In the data rows, the value 128 means zero.
Each row has a hidden score. How much does it go up from the first row of each pair to the second? 15 means little or no change, 30 a big rise and 0 a big fall. The score is a weighted sum of the row's numbers plus the product of two more (or one squared), each taken from its middle value.
167 164 138 130 121 155 123 151 155 102 142 140 162 120 155 100 87 116 92 124 133
150 147 122 113 107 166 140 138 147 93 151 146 153 152 160 123 86 95 101 112 108 -> 26
111 106 116 128 142 113 140 104 97 146 132 127 114 130 115 153 167 129 153 115 143
131 129 123 116 124 138 139 119 123 115 138 141 133 139 138 130 128 119 139 115 124 -> 20
167 173 135 115 123 159 123 143 160 108 153 147 165 125 154 99 87 100 95 124 126
112 107 134 132 130 123 124 141 129 126 121 116 115 124 126 130 128 144 129 145 118 -> 20
147 145 112 99 121 147 156 95 121 115 160 160 152 157 152 122 130 96 144 98 137
107 111 122 120 141 120 154 95 99 149 137 140 119 131 113 146 159 131 164 104 139 -> 9
142 144 105 111 129 132 152 96 113 133 153 152 134 144 138 131 147 110 155 98 135
168 163 137 116 109 162 123 141 149 94 152 145 167 129 158 95 85 106 90 124 125 -> 15
138 135 106 126 131 135 142 107 117 127 146 153 136 136 142 133 132 117 145 108 129
141 132 121 118 124 142 129 120 130 113 131 137 136 143 134 130 126 123 118 119 123 -> 7
135 137 119 113 130 128 147 99 110 125 152 151 139 148 132 125 136 113 145 103 135
124 126 115 125 135 136 147 112 114 128 135 135 129 139 126 137 146 127 143 115 129 -> 15
117 117 124 137 129 130 122 131 129 132 127 117 119 126 124 132 128 141 122 142 121
165 168 126 112 113 161 128 142 156 91 146 147 165 138 160 103 85 101 90 112 122 -> 18
154 151 118 115 114 158 137 127 145 97 144 145 156 148 163 113 94 104 103 107 119
173 181 145 126 112 171 123 148 156 88 150 142 173 135 166 90 73 92 75 120 126 -> 14
96 89 131 141 135 97 115 132 120 147 104 111 93 125 103 144 146 154 138 153 124
125 120 118 123 133 131 128 131 133 129 128 128 125 124 127 132 132 124 132 129 126 -> 15
114 108 126 136 132 127 125 133 132 133 126 124 117 132 125 142 131 135 127 134 123
99 113 168 166 128 75 84 171 125 178 70 67 89 71 78 113 149 178 129 185 130 -> 11
172 178 136 118 115 171 111 160 169 93 151 142 170 123 165 87 78 97 76 121 118
175 181 140 126 115 167 123 145 150 102 151 147 173 129 157 92 83 95 85 119 126 -> 19
120 118 126 129 142 125 131 126 128 129 127 130 121 122 126 131 139 124 133 126 134
148 138 118 114 117 159 153 133 143 100 147 141 151 148 154 129 107 95 108 116 109 -> 26
124 122 117 130 134 131 121 123 125 127 127 125 123 133 132 136 130 132 136 124 117
101 108 124 133 140 116 128 118 118 141 120 116 114 126 110 146 143 133 143 130 128 -> 12
105 109 133 138 134 118 114 133 125 135 113 111 107 128 114 125 134 150 130 145 122
133 138 115 116 126 139 153 103 115 124 142 145 136 136 128 127 141 119 141 103 135 -> 16
121 129 125 129 135 123 132 113 117 132 135 130 125 135 121 135 137 125 138 121 130
107 112 133 145 131 112 112 143 130 128 115 118 108 130 120 136 136 145 127 150 130 -> 18
163 168 134 116 115 162 133 140 155 108 146 139 162 129 146 105 92 108 95 122 123
108 109 131 141 127 113 117 130 128 128 118 113 115 136 119 143 136 143 133 144 125 -> 19
94 94 129 144 132 99 116 139 124 148 104 110 102 122 104 146 144 150 143 154 117
129 139 119 106 130 142 161 101 108 132 144 155 135 138 128 132 138 124 150 107 143 -> 17
115 116 129 125 142 113 145 109 111 147 132 128 114 117 101 140 154 138 155 112 139
165 169 141 118 122 156 115 146 155 102 140 133 164 126 146 92 93 105 92 123 125 -> 13
110 115 134 131 128 116 120 122 123 134 126 123 116 129 126 141 137 135 134 133 123
174 174 141 110 114 170 134 143 163 82 144 147 172 137 162 106 86 93 81 117 122 -> 17
144 138 118 108 125 138 154 103 120 123 153 155 142 142 143 124 134 111 140 108 130
91 97 150 162 131 76 92 162 115 170 70 75 81 87 76 142 158 178 137 182 130 -> 13
150 145 129 120 120 143 135 130 134 113 132 139 149 131 147 117 105 123 111 123 123
136 138 128 128 128 138 134 119 125 118 141 135 139 136 140 123 115 120 122 119 120 -> 21
108 104 132 141 129 113 105 143 133 131 112 119 110 117 108 143 139 152 127 153 127
131 129 134 124 130 132 129 131 124 125 134 136 130 138 127 126 120 125 127 124 122 -> 16
136 135 111 107 126 142 154 105 115 127 147 151 134 143 141 127 139 116 145 106 123
103 105 126 138 128 110 118 122 115 144 123 117 104 122 116 146 146 146 144 132 126 -> 22
172 178 135 124 112 169 133 147 162 90 150 150 172 132 165 95 79 92 83 117 132
110 102 123 135 141 115 122 137 121 137 120 116 108 129 113 143 147 143 139 139 136 -> 26
105 102 117 130 137 108 128 120 119 139 118 130 110 131 110 148 152 135 146 131 132
99 98 122 143 141 108 125 120 111 148 113 116 105 128 109 148 154 145 150 135 130 -> 9
168 169 127 124 113 168 138 145 161 95 149 145 170 130 154 103 85 94 86 114 118
123 121 126 131 126 118 129 117 117 133 135 125 119 129 121 134 138 139 143 125 132 -> 24
167 175 123 123 115 166 120 140 161 84 141 151 174 137 168 102 87 91 80 116 132
132 132 115 118 136 126 150 109 109 127 145 146 130 132 127 129 143 118 144 112 126 -> 24
112 119 132 133 138 122 124 116 116 139 129 128 114 135 110 143 143 137 148 123 124
148 147 134 122 122 146 118 137 135 115 136 136 145 123 151 106 98 123 98 128 123 -> 16
129 127 112 124 125 137 141 105 107 128 143 145 130 142 129 134 141 111 143 105 124
121 124 110 124 131 128 143 109 120 134 136 144 127 133 130 141 139 122 145 112 132 -> 5
138 133 124 114 128 135 145 113 125 126 139 145 136 138 135 134 129 114 131 116 129
114 114 124 133 131 120 131 117 118 137 122 125 119 137 126 148 137 133 137 126 132 -> 15
160 165 133 125 114 166 134 138 143 96 146 147 162 144 153 117 92 103 89 117 118
101 96 121 140 137 112 119 136 125 139 108 106 104 122 116 151 136 144 137 151 121 -> 19
136 120 112 116 137 134 149 113 118 129 140 145 132 143 141 136 137 115 144 110 131
117 115 130 137 118 119 112 140 128 126 122 117 118 130 124 133 123 142 126 141 122 -> 21
142 125 81 78 134 140 189 53 95 121 179 186 147 166 151 148 160 81 184 69 143
131 130 117 117 131 136 150 105 115 135 144 145 134 133 126 132 145 117 145 113 132 -> 5
122 125 119 126 130 133 132 115 121 126 126 127 129 141 128 130 133 119 134 124 128
134 129 131 127 133 131 127 131 133 120 132 130 133 130 147 122 120 126 125 125 133 -> 15
105 108 159 164 127 90 83 180 137 164 69 73 97 83 89 120 139 173 110 189 124
110 106 119 122 136 111 140 108 109 142 135 131 108 129 111 148 157 128 162 119 133 -> 26
107 93 121 151 130 113 112 136 129 132 113 114 111 128 114 144 146 150 135 143 119
125 119 123 122 133 132 129 121 124 128 133 130 123 134 127 132 138 136 127 119 121 -> 13
120 125 110 111 127 124 151 95 108 137 146 148 123 130 132 139 159 117 159 102 134
168 173 142 121 114 159 125 138 146 102 146 143 163 125 153 93 90 108 88 124 122 -> 10
115 118 123 140 130 125 135 117 112 136 133 132 119 136 117 132 142 133 144 119 128
95 88 119 143 138 96 115 129 105 151 106 111 94 126 104 154 151 158 148 146 141 -> 16
132 135 126 115 135 142 148 102 120 120 147 150 133 142 145 129 132 110 141 105 127
122 118 128 138 128 121 119 133 134 127 127 121 122 127 126 130 129 138 132 131 127 -> 20
159 153 118 113 119 161 134 128 143 91 146 153 161 146 155 118 94 100 102 107 122
123 120 120 128 125 125 138 115 120 132 129 135 126 133 131 143 145 128 149 114 133 -> 15
133 120 108 120 135 131 139 115 122 127 135 140 128 141 141 141 136 116 142 112 131
119 117 117 133 139 118 132 111 119 142 133 125 121 132 122 137 149 125 147 119 126 -> 14
102 107 128 139 133 107 120 137 113 142 112 108 101 125 110 141 151 145 138 149 118
158 162 127 120 116 162 132 140 145 88 145 141 162 136 153 101 93 97 95 118 115 -> 9
106 121 171 166 120 87 79 179 135 163 75 73 99 75 82 111 133 178 115 190 127
127 126 131 129 130 131 140 115 132 138 128 143 126 141 126 145 140 130 143 122 127 -> 16
121 123 122 127 132 123 134 106 113 135 129 131 116 130 122 145 148 126 153 115 131
119 124 125 128 134 127 133 116 122 127 129 124 122 137 119 138 137 127 135 121 128 -> 11
166 166 125 113 121 161 130 137 151 89 153 153 168 136 156 106 93 93 92 107 126
97 94 139 134 132 95 119 127 111 147 98 100 94 119 100 149 151 161 140 160 126 -> 17
126 123 108 132 130 122 137 123 125 123 134 139 127 142 140 139 137 127 140 123 132
152 145 122 122 117 155 125 132 145 96 142 143 156 138 153 111 102 109 103 116 132 -> 11
155 150 123 124 128 151 124 138 140 105 141 141 158 135 152 119 99 110 108 122 118
130 134 112 112 140 125 150 102 112 136 143 145 129 138 116 130 150 123 149 104 140 -> 20
95 90 136 143 137 100 118 132 116 150 105 108 92 124 100 148 148 157 149 159 118
105 126 173 171 118 78 82 185 124 172 66 62 95 73 75 107 142 179 121 180 133 -> 11
145 140 109 106 121 139 158 102 118 125 149 157 141 142 139 126 132 107 139 96 130
124 125 128 122 136 122 130 123 120 122 129 128 124 134 126 135 129 129 132 121 122 -> 14
131 129 112 111 134 134 155 103 117 130 152 144 135 142 134 124 142 113 150 104 130
158 157 125 127 118 164 129 148 150 98 148 136 159 128 154 115 88 102 90 127 121 -> 11
174 180 138 115 119 166 121 142 163 90 145 146 171 132 153 97 84 95 81 115 126
112 125 121 122 142 128 131 99 112 137 132 137 117 133 116 132 145 129 142 114 135 -> 16
139 140 128 112 124 144 135 121 127 116 142 144 136 138 139 115 119 122 123 118 109
161 157 131 116 118 158 127 136 148 100 141 143 158 133 158 110 99 104 103 115 130 -> 13
106 98 122 135 136 110 127 128 131 139 122 116 109 128 109 153 150 135 145 130 123
144 137 111 104 124 139 150 99 118 123 151 150 144 135 138 130 137 108 143 102 124 -> 11
133 136 114 117 123 141 147 112 130 109 140 139 141 143 137 137 118 118 122 115 118
152 146 117 119 124 146 140 125 133 112 146 146 150 137 154 119 108 111 116 118 124 -> 14
124 112 114 120 122 125 135 113 123 128 133 132 125 134 127 146 140 123 140 121 135
150 144 101 103 120 146 155 89 125 118 159 168 146 154 153 132 120 98 143 97 135 -> 22
135 129 125 118 129 131 135 119 124 125 137 136 132 139 127 131 134 121 136 116 131
108 97 130 137 137 116 119 133 135 139 117 121 112 130 117 140 134 141 133 141 115 -> 14
134 131 115 113 126 136 152 107 112 130 152 148 132 141 126 137 146 121 148 107 123
168 173 134 117 115 161 119 141 161 101 151 141 169 133 152 95 91 105 89 119 127 -> 7
137 135 116 121 127 139 144 114 120 124 148 144 139 144 137 132 133 109 132 112 124
127 129 115 117 140 126 148 102 110 138 144 144 127 130 125 132 143 120 148 101 139 -> 14
140 137 124 107 133 142 156 94 104 129 148 150 138 142 123 128 142 114 152 101 123
137 130 111 112 124 143 155 116 121 116 152 148 142 137 141 131 128 101 127 108 132 -> 19
104 124 170 168 125 90 79 179 129 170 65 67 97 75 79 108 129 175 108 180 132
173 175 138 118 116 162 133 152 155 95 148 147 167 125 153 96 84 103 85 118 128 -> 15
172 178 133 114 121 170 119 144 158 93 151 146 172 134 168 106 79 92 84 115 125
140 139 121 123 119 136 145 127 132 126 145 146 141 136 151 134 126 112 128 116 125 -> 18
117 115 140 139 138 120 119 133 126 132 124 118 115 123 122 136 133 140 133 145 121
141 134 117 126 122 152 137 125 131 112 142 149 144 141 153 130 107 111 113 118 121 -> 21
123 124 119 114 130 126 147 105 125 133 134 141 127 139 129 135 146 126 142 110 135
105 100 128 144 135 113 107 138 124 129 117 109 111 126 122 131 130 138 125 152 125 -> 16
169 182 134 116 115 171 130 147 159 97 152 156 175 128 161 85 81 86 82 118 118
132 133 117 117 128 131 137 112 118 124 134 148 131 137 141 130 129 120 134 115 136 -> 18
141 141 111 94 131 139 164 84 104 119 165 163 145 157 143 127 142 101 159 89 137
123 127 127 129 127 130 121 130 138 123 131 132 130 133 133 133 121 128 119 121 130 -> 8
154 149 135 125 116 148 128 128 137 109 138 134 151 131 144 109 100 122 106 126 123
95 92 123 148 131 109 110 137 122 137 106 110 98 130 119 155 135 148 138 150 117 -> 22
119 113 133 137 138 123 124 125 130 130 122 120 113 131 118 141 137 141 132 132 129
101 102 133 141 130 110 117 140 123 138 109 112 104 130 120 140 140 149 133 152 129 -> 21
119 122 108 128 142 123 146 102 111 145 133 138 121 135 117 154 159 129 158 111 140
104 123 172 168 126 86 90 180 128 170 71 67 98 75 87 110 132 175 117 183 129 -> 12
138 129 118 126 123 135 126 121 127 109 141 136 139 137 145 127 122 120 120 123 124
93 93 122 150 135 101 111 143 123 152 99 105 97 119 103 148 150 155 145 155 129 -> 16
110 106 130 133 132 114 113 134 123 139 118 116 107 131 117 140 141 140 135 140 120
97 95 132 136 132 106 123 130 112 150 110 116 99 130 110 148 146 152 147 149 132 -> 14
99 106 125 127 133 106 139 107 108 151 130 133 110 131 115 148 155 134 165 120 135
147 137 116 112 121 150 139 115 136 102 145 153 145 149 143 126 112 106 120 115 123 -> 12
171 172 132 124 120 161 117 146 156 92 149 141 171 134 158 95 83 96 91 110 123
109 106 128 131 131 119 120 132 129 134 117 113 112 129 124 144 133 141 134 139 123 -> 12
113 110 128 136 129 119 125 129 124 139 120 121 114 123 118 136 137 145 132 140 125
172 168 136 128 114 165 119 146 161 96 154 147 170 137 166 98 82 91 85 118 129 -> 27
105 119 147 140 132 118 113 139 128 136 113 111 112 127 122 141 125 143 120 152 117
107 108 120 131 137 116 138 104 104 142 123 127 111 131 118 153 149 125 154 119 133 -> 22
126 118 116 126 130 129 126 121 125 124 120 128 128 135 128 139 125 132 131 131 129
114 103 123 141 133 118 128 134 130 136 117 118 111 129 117 145 142 147 141 138 130 -> 18
175 183 143 118 114 169 121 152 173 94 146 136 177 118 161 81 74 94 79 120 125
113 120 125 127 129 127 131 114 126 134 127 129 117 132 124 141 140 135 137 124 123 -> 17
115 119 126 132 136 121 130 113 119 143 126 132 117 128 119 141 141 140 143 129 135
112 113 125 134 134 122 123 128 128 133 124 127 115 131 118 140 138 143 140 128 128 -> 19
107 110 134 135 133 115 125 122 122 139 113 119 108 128 108 148 141 150 140 138 127
138 141 112 108 128 138 148 96 113 119 148 147 142 147 138 129 137 111 141 98 134 -> 16
99 104 156 166 125 81 88 170 128 166 69 74 86 91 86 135 140 184 127 180 125
113 116 128 138 127 123 122 126 124 130 120 118 116 123 121 138 140 136 133 139 126 -> 12
127 122 120 113 131 129 143 102 109 137 137 142 122 136 132 137 142 128 144 114 136
97 95 139 150 139 102 118 129 119 139 106 107 97 121 98 145 143 155 143 159 116 -> 13
171 178 138 120 119 164 113 153 165 85 155 143 171 130 165 86 87 90 77 110 127
107 108 112 121 132 121 142 101 103 143 127 132 113 128 122 151 157 127 162 110 134 -> 18
95 94 132 146 132 103 105 139 123 142 103 101 102 123 119 143 141 145 135 148 121
143 136 110 107 130 136 156 95 105 117 153 146 138 148 134 137 139 111 141 106 127 -> 13
125 121 120 126 136 127 142 114 118 139 138 137 123 128 125 136 138 123 148 118 130
168 170 140 115 120 161 125 142 167 101 149 146 165 131 156 102 92 92 87 117 123 -> 8
116 113 115 136 133 117 132 110 119 134 131 134 117 133 123 149 142 127 145 126 138
80 80 105 117 154 72 145 76 68 174 108 124 80 131 84 163 198 168 204 126 143 -> 16
104 117 166 155 128 97 91 173 131 151 78 83 101 86 93 113 134 163 108 185 124
103 100 157 168 117 87 92 182 128 159 71 70 93 85 93 124 134 173 112 184 128 -> 17
119 126 120 121 126 125 139 102 115 130 136 134 120 132 125 133 143 127 141 117 133
174 178 133 112 125 164 130 132 151 96 150 143 166 131 158 95 85 97 87 108 127 -> 14
130 128 127 123 132 128 131 123 125 123 131 134 131 128 128 134 133 123 140 126 130
162 161 151 126 126 145 113 143 153 114 131 128 158 118 145 94 92 119 95 131 128 -> 10
134 132 136 125 121 131 118 134 140 127 127 122 130 121 131 110 114 138 113 134 127
173 172 134 119 117 170 139 147 147 91 151 145 171 135 159 105 83 90 85 113 114 -> 14
124 128 121 123 128 125 130 114 118 131 137 141 127 130 126 132 137 127 142 112 133
106 107 124 125 145 109 135 110 110 146 123 123 105 125 113 147 155 137 158 116 132 -> 11
176 182 143 114 109 178 123 148 165 91 147 142 175 130 164 97 74 97 76 124 129
174 174 142 123 118 161 128 145 158 95 148 154 168 137 156 92 86 96 91 118 128 -> 19
135 134 116 122 134 137 142 110 124 130 143 146 134 138 137 137 131 117 135 113 127
173 171 144 117 120 155 129 145 155 106 149 143 170 118 157 89 82 102 85 122 132 -> 14
117 114 110 113 133 122 150 103 111 150 140 137 117 126 119 147 156 124 161 107 131
159 149 119 119 113 161 144 129 152 92 142 140 160 149 166 129 97 98 103 119 114 -> 9
137 131 122 120 130 137 136 127 124 127 141 137 131 137 137 132 122 124 127 126 118
145 141 107 89 132 136 160 70 102 134 155 167 144 149 133 129 151 103 164 87 136 -> 13
102 101 116 128 153 108 141 113 103 153 117 133 104 125 109 162 161 136 163 125 132
110 114 124 138 133 117 121 132 124 132 114 120 116 133 124 140 141 141 132 137 122 -> 15
171 177 143 120 122 154 112 139 159 100 143 150 168 124 155 94 93 106 93 115 133
107 122 182 170 115 77 80 182 131 177 70 67 98 63 82 103 146 179 117 187 131 -> 15
136 126 126 123 131 137 143 116 125 130 139 140 129 135 136 134 130 124 135 119 130
108 111 129 135 132 115 126 121 119 139 125 122 116 127 115 141 146 137 141 131 128 -> 15
91 108 158 166 133 70 81 168 115 169 65 71 79 86 78 135 156 183 134 180 133
162 164 143 124 122 150 112 144 148 103 143 143 162 127 146 90 96 108 97 118 130 -> 19
101 106 132 138 135 108 121 139 124 143 107 114 105 119 114 148 136 152 142 144 127
107 109 117 132 137 113 136 116 116 136 125 123 114 132 120 140 147 137 147 130 129 -> 14
137 124 74 83 123 150 186 52 100 108 177 188 143 190 163 158 146 80 178 65 136
123 122 121 137 128 134 130 124 124 122 131 129 129 137 130 133 131 127 127 124 125 -> 4
147 144 117 117 111 159 142 127 146 100 150 142 154 145 157 122 102 97 108 112 110
113 119 175 169 116 78 85 175 136 172 62 64 94 73 83 111 140 176 121 181 142 -> 14
136 125 118 120 126 136 146 126 122 123 135 140 136 140 133 133 132 126 136 117 127
120 112 114 130 132 124 141 114 111 142 141 138 124 132 132 141 136 124 145 122 134 -> 18
178 186 137 111 116 167 120 155 166 83 151 147 177 131 167 88 77 87 77 119 129
109 111 135 137 124 113 115 131 126 133 123 121 110 130 123 137 129 142 135 136 129 -> 23
156 163 134 120 124 158 129 139 140 100 147 139 156 133 154 109 96 106 100 123 120
121 125 121 126 137 123 149 103 114 136 138 139 121 136 122 138 152 122 156 110 138 -> 16
125 126 122 124 130 134 148 113 115 130 145 143 131 137 127 136 136 122 140 108 131
108 116 171 168 122 79 82 179 133 174 61 61 92 74 76 116 144 186 129 180 137 -> 11
113 112 118 134 130 121 133 127 124 140 123 118 114 129 124 134 144 132 145 132 124
120 134 120 117 136 126 138 101 111 139 146 139 124 134 125 139 141 125 147 112 133 -> 15
110 104 127 136 131 110 126 129 119 138 110 118 103 120 124 143 138 149 138 136 119
96 111 162 173 127 83 86 174 118 165 68 68 88 81 72 126 146 179 119 194 122 -> 9
120 118 116 129 143 122 153 109 119 135 129 136 123 129 124 140 146 124 154 116 138
175 176 134 119 116 164 127 147 168 104 151 146 170 131 157 89 87 102 88 119 129 -> 15
170 174 126 127 118 157 121 136 157 96 147 139 174 128 160 101 88 96 82 113 132
135 128 113 111 139 126 149 96 115 124 139 153 136 134 133 142 146 116 152 106 135 -> 17
101 107 139 149 129 112 106 152 129 140 107 100 106 109 116 132 120 153 116 164 126
129 123 120 125 134 136 133 108 114 123 132 135 129 134 131 124 139 120 141 114 132 -> 14
163 152 117 119 110 169 134 137 155 93 148 145 159 140 160 113 89 94 89 113 111
145 138 130 132 118 138 115 136 142 111 131 132 143 128 146 115 113 131 109 137 133 -> 7
139 137 118 112 128 136 146 108 114 114 146 144 137 141 139 128 129 116 136 106 119
144 139 112 99 133 133 164 96 105 130 149 166 140 138 136 137 141 111 164 97 141 -> 19
117 109 127 133 135 122 119 129 123 133 121 117 116 136 124 134 133 138 133 133 123
120 113 130 140 133 128 117 140 135 126 121 121 122 129 135 135 128 137 123 136 126 -> 10
168 165 128 126 110 161 134 141 163 98 148 143 171 131 162 104 87 99 82 112 129
169 169 140 117 114 160 122 152 163 98 146 137 164 134 162 87 87 102 87 122 135 -> 19
107 109 124 128 136 115 124 120 115 132 124 120 112 134 109 138 152 138 146 128 131
117 121 124 126 134 127 134 122 131 128 132 128 123 133 128 134 130 124 138 129 128 -> 9
166 164 136 121 123 165 134 140 154 91 140 138 167 139 161 105 85 97 88 117 114
105 109 128 132 130 113 116 134 123 127 115 115 107 134 113 139 132 146 133 141 129 -> 27
107 102 135 149 134 110 106 143 138 142 104 105 105 115 116 135 132 150 130 163 120
122 117 118 129 127 124 136 106 119 121 125 129 124 138 131 133 135 122 139 116 126 -> 17
161 166 128 119 111 163 125 139 153 95 146 148 167 136 166 98 85 92 90 119 127
114 118 127 131 136 120 133 114 116 141 125 133 114 126 120 139 149 136 151 122 133 -> 13
122 114 132 133 124 132 110 147 135 117 125 113 127 133 130 122 120 133 114 138 123
105 104 124 126 144 110 146 110 99 156 128 123 105 122 104 140 164 140 154 122 146 -> 10
134 133 120 113 128 135 152 110 117 117 143 149 136 139 133 133 126 112 142 111 128
118 114 118 128 140 124 132 131 122 132 130 125 119 133 127 145 132 136 144 128 124 -> 16
174 187 149 118 110 167 123 148 162 94 150 149 171 126 158 91 77 95 81 123 128
111 116 126 128 138 119 131 122 123 138 131 126 116 133 121 141 150 133 143 127 124 -> 23
108 114 172 170 117 84 84 180 131 167 67 69 90 64 74 115 132 183 113 188 132
118 123 128 135 128 130 112 126 131 116 122 119 124 133 123 130 123 135 126 141 128 -> 9
126 118 124 121 139 124 137 116 113 138 129 133 121 136 117 138 142 127 147 118 127
122 124 123 120 128 128 139 111 124 133 129 134 124 128 121 132 141 133 143 123 129 -> 11
102 95 112 137 139 107 125 132 113 151 121 120 103 126 113 154 153 145 154 135 131
120 119 127 118 137 135 141 112 116 134 134 145 128 140 128 136 137 121 144 116 131 -> 9
169 170 125 114 120 168 124 148 155 90 151 148 170 141 162 101 89 89 89 111 125
102 106 127 129 141 111 126 127 119 147 114 122 107 125 115 147 147 136 142 141 127 -> 15
108 134 179 173 125 87 85 189 143 162 66 65 101 67 82 108 128 178 106 187 129
169 168 132 123 115 167 126 147 165 92 139 150 169 126 157 105 82 101 88 119 120 -> 19
109 98 124 141 136 110 115 140 128 147 111 110 100 125 115 143 141 149 140 151 116
121 117 128 137 130 129 123 132 124 125 122 119 119 129 124 132 137 145 132 138 129 -> 10
133 128 141 133 126 132 121 131 137 120 133 125 139 122 140 119 116 136 113 135 125
168 172 130 114 118 165 120 138 158 103 141 143 167 135 164 94 84 99 88 120 135 -> 16
144 130 80 75 125 142 192 50 95 116 176 181 143 163 142 149 154 94 174 62 143
161 155 128 114 122 154 139 136 151 109 141 141 156 137 157 120 97 109 109 115 134 -> 7
112 124 128 123 129 122 125 131 122 129 122 118 122 126 126 135 123 134 128 137 127
137 134 137 121 128 136 125 137 132 119 129 121 134 135 135 121 121 124 114 130 122 -> 14
102 114 167 170 126 77 83 173 125 172 66 72 94 76 77 115 141 184 125 176 132
122 115 129 125 134 131 126 129 130 131 136 127 124 130 132 125 130 126 133 122 114 -> 20
98 111 163 176 117 75 86 181 123 174 76 66 88 69 83 110 148 176 124 181 139
119 107 124 133 136 119 120 139 129 129 113 119 115 132 128 141 135 136 133 143 125 -> 14
120 116 125 127 127 132 121 127 141 126 125 126 122 129 132 140 122 136 124 136 124
121 115 135 132 124 125 118 133 130 121 132 126 124 130 131 134 129 135 125 130 120 -> 20
129 119 126 125 130 125 136 110 129 130 129 128 124 141 129 138 132 123 138 119 128
145 135 99 116 121 155 163 108 133 104 148 156 151 155 155 140 111 94 122 104 125 -> 10
173 176 138 118 117 167 120 140 150 97 151 143 166 130 156 94 78 92 91 111 127
163 164 128 115 112 161 125 139 159 96 149 146 161 139 160 102 80 92 96 111 128 -> 7
124 118 114 120 132 117 150 108 112 140 141 141 127 123 117 140 153 127 157 109 138
120 125 113 126 138 121 135 111 118 135 131 132 121 135 120 136 142 125 143 122 138 -> 10
112 121 169 163 120 84 82 179 133 166 67 70 98 71 82 115 133 172 116 185 134
174 177 138 121 114 167 123 145 162 97 150 149 170 127 159 97 85 97 90 113 128 -> 16
119 122 121 125 128 128 134 126 124 131 130 131 123 131 126 127 130 139 131 130 122
112 106 119 136 138 120 132 127 119 133 124 129 116 133 128 148 136 137 141 126 130 -> 15
129 119 114 120 133 130 159 99 109 135 142 145 131 141 130 142 147 118 156 107 140
120 115 136 144 122 126 107 149 144 117 123 111 125 117 129 123 119 143 116 152 129 -> 15
109 104 136 138 132 123 130 133 127 131 110 117 116 126 116 137 134 136 127 142 125
176 182 143 118 117 167 118 153 162 95 151 145 175 127 160 93 86 88 87 115 125 -> 17
139 121 70 80 126 145 197 56 100 112 183 188 149 186 161 153 146 83 181 63 135
95 114 163 165 126 74 93 171 115 182 73 76 89 73 72 118 152 178 136 173 133 -> 2
128 131 117 112 136 130 147 101 107 132 147 145 130 136 134 138 146 115 151 105 134
117 115 128 134 136 121 119 133 119 124 122 121 117 127 127 134 130 142 129 130 130 -> 14
102 122 168 164 122 82 77 183 132 165 69 63 92 72 73 118 136 178 116 188 126
114 126 124 123 128 126 135 119 115 131 130 124 118 134 126 133 131 129 140 129 131 -> 18
166 167 132 114 121 165 133 132 153 97 151 146 163 137 158 101 91 104 95 107 123
126 120 124 116 127 129 138 111 119 135 137 141 123 131 126 133 149 127 142 119 129 -> 20
168 167 133 119 113 154 114 140 158 101 139 138 162 130 154 95 85 107 94 122 134
123 122 144 144 129 129 112 149 145 114 120 116 129 116 119 118 113 145 107 146 131 -> 7
104 103 126 137 132 110 114 140 130 135 116 119 106 125 114 144 139 145 132 147 120
101 103 131 126 143 110 129 119 118 141 109 113 102 125 108 149 143 143 149 141 124 -> 10
99 116 163 169 117 87 89 181 128 163 71 70 90 79 85 121 135 178 110 193 128
104 106 129 140 135 120 118 138 128 133 115 121 113 123 115 138 139 144 128 149 134 -> 23
105 120 176 161 119 83 83 184 137 175 67 69 95 70 74 110 139 178 115 186 139
150 153 122 115 119 151 133 131 144 97 143 146 155 146 155 117 100 104 102 118 122 -> 18
160 160 112 117 112 160 135 145 157 96 145 148 165 144 163 113 81 88 97 109 128
128 125 116 116 138 133 148 103 110 134 146 148 129 136 131 130 143 119 144 103 136 -> 9
121 113 131 136 135 123 120 128 136 132 117 120 120 132 124 139 132 135 134 135 127
127 121 126 125 138 130 147 101 111 148 139 144 126 134 128 139 146 126 153 106 140 -> 22
142 135 108 106 124 145 158 98 120 118 152 157 144 148 144 134 137 99 146 97 123
135 140 120 116 127 139 156 104 122 125 144 152 137 142 133 132 131 111 144 103 125 -> 12
